Each row is where one point has got to under a steady rotation. How many ticks took it there?
The counts run from 0 to 372.
[  7  -3  -4  -1  12 -18   0 -10  -2  -4   9  -6   3  -8  -2   3  26  -9
  -8 -25  -3 -10  14  -5  11   7   4  13  -5 -17  15  13   2 -12  16 -15
   4  11  12 -12  -7   3  -5  12  -6 -18] -> 111
[  3   9 -11  -1  -2  -4   9  -4   8 -20  21  -5 -13   8   8 -17  20   1
 -11  -4  20   6  -4   8  -1   6  13   1  -9  -3   5  12  10  -1  14  -4
  13 -12  10 -17  -1  12  -3  26  12  -6] -> 119
[ 11  23  -3   7 -12   4  11  -5   5   4  12   2  -4   1  -2  18   2 -14
   2 -16 -15  -8  -8 -20  13   8  -7  13   4  -9   4  25  -4  -1  17 -11
  -6  18 -17  -2   2 -14   4  -9  -6   4] -> 19
[ -3  -2  13  -1  -1  10  -2 -13   9   5  10  10  -1 -10   5  -4   1   2
  -8 -26   9   6   6  -4   2   0  -3  -1   8 -14 -13   9  13 -21  27   4
  -3  -1  18  13   2  -1   0  22  -8 -23] -> 350
[  8  20   3   1   4   8   8 -18  -8  11   5 -10  -3   1 -10   4  15 -12
  10 -14 -22  -5  19   1  13  -4   2   2  -3  10  -8  19 -20  -9   1   5
   5   6   4   3  -5   9  27  -8 -16   6] -> 201
[ 19  15   1   4 -12  -1  10  -3  24  -9   4  -3  -4   1   9  14  -1 -11
   5 -10 -10 -16  -7 -21  15  -4   6   1   9  -9  22  23   7   0  17 -10
  -3  -6 -15   3  10  -3  -3  -3   0  11] -> 270
[  8  -9 -11   5 -39  20   5  -4   0  -2  20   0 -10  -6   1 -18 -15  14
   5  12   5  -5   5 -12  -2  -8  10   3  -3  -9  -3  12  -2   9 -10   0
  -2 -17  -4   3  12   4   1   9   9  10] -> 328
[ 19   5  -2  -8 -30   7  11  -3  -7   7   3 -14 -12  -1  -2   1  -6  -9
  -2 -15 -11 -20   1 -24 -11 -11  -4  -8 -11 -17   1  17  -1 -10  -2  18
  -9  10  -4   8  -6   5   6  -7  -4   3] -> 262
[  2  21   4  -6 -16  11  -1  -7   8   0  -1   2 -12  14 -15 -16  17 -14
  -3   6  14  -6  11  15   6  -2  12 -16  -8   6  -3   3   6  -5  19  13
  11 -19   7   4   4  16  11  16  -4   8] -> 192
[  5  16  12 -11 -19  10  13  -8   0  16  -4   1  -4   3  -8  -6   9  -5
   4 -22  -1 -20   0 -18 -16   8  -6  12  -3  -6  -2   9   8 -11  15  11
  -6  12 -11  19  -6   4  21   6 -10   0] -> 7
[ 15  17  -9   4 -30   1  12 -12  12   3   9   9  -1  -8   0  -9  -2  12
   4  -5  19  -6   0 -15 -21  -5  -4  15   7  -6   7   3  -7   4   3 -16
  -7  -8 -19   0   6  -1  -5  18  11  -1] -> 74
[ 16   5 -22   8  -3   6  19 -12  -9 -21  23  -3 -15   3   7 -17   8  -3
  -1  -3   6   5   1   4   2  -4  -6   7 -14 -14  -5  15   5   0  -5  -4
  11   5   4 -25   1   9  -6  19   5   8] -> 121
[ 10  27   8   3   4   6  11  -5   9  -8  17   3 -13   9   3   5   2   3
   2 -18   0  11 -11   8  -8  16  21  -2   7  17 -16  19  -1   0  17   9
   7 -15  -3  12  10   1   9   4   1   6] -> 210
[  3  11  -5   4  -3   6   7  -4  38  16  14  -1 -11  -8  10   3   3  -7
  -9 -15   2   2  -8 -18   1  -2  -5  -9  10   1   6  14  11  -5  26   6
  -3  -3   8   0  -4  -4   9  -4  11 -13] -> 277
[ -3  -5   5   1   3   3   2  -1   1  -3   4 -13  -5 -25 -10 -12   8   8
  14  -6   5   7   9  -9 -17  12  23  -1  -7   1  -9   9  18   4  13  22
  11  -8   6  -6 -14  11   9  14   1 -23] -> 52
[ 17   4  -9   2 -12   8   5 -15  -5  18   2   2 -11  -1 -11 -21  12 -21
  -8  -1   5 -10  21   2  -3  14  -5 -12  -6 -14   1   4  -5  -2  -5  16
   3  -2  10  10   4  21  14  -4 -11   9] -> 189
[  6   7 -15   8 -32  -2  -3  -7  13  -1  14  16  -7  -9   1 -13  -4   7
   0   8  12  -7  -1 -14  -7 -14  20 -10   3  -2   8  14  -1   4  -4   9
   0 -16   4   3   7  -5 -12  14  24  -5] -> 326
[ 13  -1  -9   1  -3 -12 -12 -11  20  16  -1  -1  -6  -4 -19  -8   1 -11
  -2   1   3  13  -6 -16 -25  17  15 -11   1  -9 -11 -14  17  12   5   6
   5  -7   1  12 -10   1  -7   3   8  -9] -> 234
[  5  -2 -14 -13 -23   5 -13  -4   7  13   4  -6   6   8 -13  -5  14 -19
  -6   7   1  13  -7  10  13  -8  11  -5 -22 -23  -7   5  10  -2   0 -17
  -6   5  20  -1   4   6  11  10   0  -3] -> 175
[ -3 -13   5   0   1   3  -8  -2 -12 -24  11 -13  -5   5   3   1   0  -6
  -9  -8 -10   7   3  -7  26   7  23  -2  -2 -17  -4  18  12  -7  19  -4
  12  -7   4  -4   3   2  -8  22 -11  -6] -> 107
[  6  -2  -6  -3 -13   5 -12  -2  11  -2  -8   0   3   3 -24  -6  -3 -14
  17  -3  -7   4  -3 -11   1   1  16   3 -14  -6 -20 -11  30   7  11   0
  16  -6 -14  -2   2  -2 -14  23  -2   6] -> 241
[  6  -4  -5  -3  -7  -4  -7 -13 -11   3  -7  -6   3  -3 -31  -2  -3  -9
  11  -1 -26 -11  20 -30  -2   4  11  10  -5 -14  -8  -5   7   5  -6  -1
   9  12 -15   3 -11   3   1   9 -12   7] -> 244
[  0   2 -10  -5 -13   5   5 -12  -6   4  28   4  -1  13  -3  -2   1  19
 -11   4  -6  10  -7  11  -9  18  10  11  -7 -11 -14   7   2  -2  -5 -21
 -16  14   3  12   1  -1   3  24  -3   8] -> 164
[  2  25  13 -13 -20   3   7  -6   6  12  -9   3  -6   0  -9  -4  12  -8
   4 -18   2 -16  -4 -14 -16   2  -2   3  -4  -6  -1   7  12 -12  23  12
  -5   4  -6  16 -12   0  14  12  -3  -8] -> 8
[ 18  13   8  -6   0   3  -9  -4  -1   4   9 -14 -12   1   1  11  -6  -5
   1  -6  -8  22 -12  -7  -9  -4  17 -10  -1  -2 -31  17   3  12   1  17
   2  -8  13   5  -8  -8  13 -10   1 -14] -> 217
[ 14  -1   5   4 -15   2  -3 -23 -13   4   8  -6   1  -4   6   0  -8  -1
  -7  -4   0   8  16  10  -8  -6 -15 -14  -4 -25  -7   9   4 -16   8 -10
 -15   7  14   1 -12  13  -2  19 -17 -20] -> 353
[  7  -6  -8   7 -23  20  -5 -11   3   5  13   8  -1 -15  -2  -1 -20   0
  13  -2 -13  -8  14 -19  18 -31  -6   0  -4  -5 -15  11   1  -1  -3   0
  -4   1  10  -4   5  -4  -3   8   0 -11] -> 334
[  4  12  -9   1 -18   2  15 -14  14   8  -4   3  14   3  -9  -6   9  -3
  14  -2 -17  -5   3  -3  -9  13  -4   6  -8   1  10   0   8 -10   1 -14
  -3   5 -23  13   1  20   8  21  -6  23] -> 0
[ 19   3  14   3 -21   5   0 -25  -3  19   6  11   0   0   5  -5  11  14
   7  -8   6   1  11  11 -12  -9  -3   1  -1   2 -15  -3 -15   3   5 -16
   0 -18  -2  14 -15 -10  -4  16  -4  10] -> 147
[ 16  20   1  -2 -36   4  10 -10 -11   8  -5 -10  -4  10   4   4  -8 -15
  -2   1 -11  -2  -8 -11  -6  -3  -6 -14  -7 -16   2  23  -7  -8  -2   2
 -10   7 -15  13  -7   1   4   1 -13  10] -> 12
[ 10  -4  -2   5 -10 -11   8  -5 -12   9  -4   1  -3 -20  -7  -9  17  -1
  12 -23   9   6   0 -15 -19   8   3   3  -9 -20  -6  12   1   2   6   9
   7   6  -8  -8 -23  -7 -16  10  -1 -16] -> 306
[  5 -13 -10  14  -2  10   4  -7   4  17   5 -27   3 -15  -9  -1   4  -2
   0  13 -17  20  14  -3   9  16  18 -16   0 -11   1  15  -9   7   1  -9
   6  -9  -4  -5 -13  11  -1  -1 -10   8] -> 42
[ 24  -4   4  -2   5  -5   3 -12  -9 -17   7   4 -17  -2   8 -19  15 -13
   1 -13  16 -10   4 -18   2   0   7  13  -4 -18   2  12  10  14   5  11
  17 -14  10 -11   2  -1   3   3   7  -8] -> 124
[  4   8  10   8  -3  20   8  -9  17  -1   9  -7 -18   5   6  -7  -5   0
 -12   4  11  13  -2 -13   6   7   8 -16  19 -11  -8   9  11  13  25   4
   3 -21  -5   4  -9  -4  -3   8  -3   5] -> 283
[  6  -4   2  -1 -23 -12  -9  -2 -14  -3  -8  -9  -2 -17  -1  -7   9  -4
  11   0   8   8  -5  -7 -15   4  23 -11 -13  -9  -4  15   9   8   7  13
   8 -12   3 -11 -23  -2  -6  12   5 -26] -> 308
[ 33  19   0   4   3   5  13 -12  -1   3  23  -3 -11   0  -1  13  -6   7
  16 -16  -6   0  -1   9 -19   4  -9  10  -9   5 -27  12   4   6   8  -2
  -2   8  -4  -7   1   0   9  -2  -7   3] -> 213
[  7   5  -3  -3   1 -13   0 -15  -7   4  11  -7  -4   1  -2  -8  28  -9
 -18 -15  14   7   5  -5  -5  22   2  14   1 -14  11   7 -12  -7  11 -13
   1   0  15  -4  -4   8  17   3   3 -24] -> 367
[ -1   5  -3  -3 -20  -6   4   5  -4  -6  -4  -3   8  -8  -7  -7  22   2
  12 -12   8   7  -9 -11   5  -3  31  11  -3 -12   5  18 -12   6   7 -12
  13 -13 -16  -7  -4 -10 -12  18   8   2] -> 313
[  6  -2  -1  16 -10  -2  -1 -21  23   6  10  19   8  -9   8   1   0   3
  -1 -10  -3  -1  13  -2   8   3   0  -3  18  -8  11  10   2 -11  15 -20
  -5 -14  -2  17  16   4 -15  22  -8   2] -> 343
[ -2   2  -5  13   6  -2   5  -4  23   3   6  -7   4 -16 -11   1  17   8
   9  -1   2  10   9   3   5  20  26  -4   4   4   6   7   8   5  26  -9
  14 -14 -11  -9  -9   7  -9  18  -4   5] -> 45
[ -2   4   1 -21 -10   0 -15  -1  -1  12   4   5  -2  11 -18  -7  18 -15
 -13  -3   8   5  -5 -10  13  -3  22   1  -2 -30 -10   5   8   4   4  -5
  -2   6  23  12   1  -9   6   7  -2 -13] -> 173
[ -4   0  -8  11 -18  19   4 -20  13  16  15   2   9  -7   3  -2  -2   9
  -4   4 -10   5  17  -2  13  -9   0  -6  10  -5   2  11 -16 -16   2 -26
  -7  -2   3  10   6   9   2  18  -5   6] -> 341
[ -6  -2 -13  24  -6   2   5 -13   6  -1   9  -9   5 -15   7  -3   0  -3
   4  13 -14  32  -4   4   0  17   6 -14  -5   3  -2  15   5  -5   8  -9
   9  -4  -9 -13 -18   5 -11  20   3  -3] -> 297
